In the rows, 128 means zero.
One turn sends every row of this set to another row. A few are shown first. Where does it send the rows asked after them?
foluv: [123 121 132 155  95 152 152 146 132 140  94 103]
zapa: [115 126 105 186 111 137 121 107 123 156 127 101]
Pedad: [142 130 147 138 100 124 120 100  93 159 102 137]
mesot: [126 134 127 175 136 148 132 129 115 165 145 114]
nesef: [107 107 107 166 140 154 103 132 122 165  83 125]
fem: [109 108 142 116 121 122 120 125 109 170  93 106]
Tef: [104 116 119 157 106 149 134  97 130 123 126 114]
lir: [140 138 101 147 134 124 147 117 110 146 139  97]
Zepop: [127 130 138 150 152 127 117 135 112 101  89  95]
todo: [141 128 124 167 118 155 125 149 121 162 121 147]
dom: [138 151 103 106 123 138 137 115 114 131  86 113]
Fafub: [105 102 139 122 104 114 102 128 117 147 105 122]
kose: [138 136 126 143 166 134 128 155 107 146 119 107]
bonuk: [115 121 116 194 112 136 105 126 123 148  85  99]
tosu: [132 141  94 105 130 134 118 142 122 145  84 120]
Kofe: [139 130  80 172 130 119 112 104 106 150 102 108]
nakiz: [118 138  97 108 133 133 107 116 121 121  94 124]
bisap: [126 114 141 138 103 118  94 114 106 147 108 146]
zuk: [143 130 102 172 110 113 111 143 120 120  83 104]
tes: [118 126 151 178 123 144 123 142 123 128  86  94]
Futum: [137 124 145 125 110 125 132 118  95 180  89 118]
gon: [145 154 100 119 136 140 114 116 104 138  87 137]
Fomut: [140 148  99 116 114 131 119 131 122 122 106 139]
loke: [120 132 156 168 152 153 128 137 110 144 118 102]
Fev: [114 126 141 160 149 167 128  96 102 143  93 117]

nakiz -> tosu
mesot -> zapa
Now these:
todo -> Tef
lir -> Kofe
Fafub -> fem

One turn sends every row of this set to another row. A few are shown first. Where does it send the rows asked after them?
nokip: [100 116 169 105 124 122 114 135 138 148 130 141 109 138  81 133 122 135
 130]
Tul: [ 99 131 162 122 158 125 111 133 135 133 121 150 112 145 104  99 142 122
 136]
zemo: [147 112 127 116 117 138 135 113  94 137 160 128 138 114 110 147 136 137
 102]
fumin: [118 118 115 131 101 122 118 134 104 139 171 156 121 137  81 111 144 137
 133]
Boni: [132 113 112 123 153 139 117 132 121 130 174 129 137 142 137 137 139 119
 107]
seko: [172 124 133 125 131 111 118 115  78 144 152 136 116 134  85 123 144 139
  98]
tisod: [154 117 128 130 126 106 120 117 178 149 100 133 130 140 141 115 146 126
 128]
Sokig: [124 125 109 131 105 122 115 134 109 136 169 166 121 136  82 108 151 137
 127]
Daneb: [164  99 150 126 108  92 125  98 149 163 106 125 107 147 122 114 133 137
 135]
nusa: [ 94 126 159 112 145 128 122 144 144 140 126 141 117 135  95 125 129 121
 140]
bura: [165 117 141 119 116  88 137 133 129 145 117 111  95 133 142 140 119 124
 101]
nozok: [169 118 135 116 111  87 127 125 134 143 118 125  91 136 144 138 126 133
  86]
difuv: [111 125 162 102 115 125 114 121 141 142 124 164 109 128  79 133 135 148
 111]
Zapar: [155 123 142 132 132  96 125 134 125 136 109 107 111 133 164 117 135 118
 104]
boged: [114 128 167 113 126 119 103 111 129 136 118 172 103 136  87 108 148 149
 108]
Penok: [144 111 133 127 133 124  97 140  95 148 163 103 141 142 105 135 133 127
 106]
rutid: [159 126 111 122 151 124 139 107 103 124 163 163 109 135 116 125 151 131
  98]
tavi: [156 123 116 132 166 111  99 133 106 136 166 139 113 162 113 113 149 120
 103]
non: [167 121 136 123 118  90 115 120 134 137 115 129  97 138 156 125 138 134
  79]
lera: [107 139 157 119 149 127 111 120 137 127 115 173 112 135 103  98 155 137
 118]
Mov: [161 124 138 131 128  95 116 127 131 134 110 122 108 136 166 116 142 127
  88]
fod: [150  99 150 132 118 100 114 109 155 159 108 112 119 153 138 109 134 129
 141]
Bekur: [158 114 133 124 110 106 134 116 168 157  96 122 131 128 125 127 136 130
 135]
Bup: [160 103 142 131 124  92 113  99 158 157 109 134 105 160 136 101 143 134
 131]
numif: [168 119 127 122 116  99 131 106 172 152  97 145 115 134 124 120 144 135
 124]
Soton: [118 122 111 135 112 122 110 131 107 133 170 167 120 143  92  99 154 136
 128]
Vor: [110 120 115 138 114 127 113 141 106 136 171 150 129 140  95 104 148 129
 140]
mup: [158 120 143 125 126  94 136 136 125 142 113 103 106 130 152 130 124 117
 108]
Vume: [114 126 109 138 117 127 110 140 112 133 168 160 129 140  95 102 155 131
 132]
zuv: [115 122 113 133 107 127 119 143 108 137 169 149 130 133  85 112 145 131
 137]

Soton -> Vume
seko -> rutid
Now these:
Bup -> tisod
mup -> bura
lera -> Tul

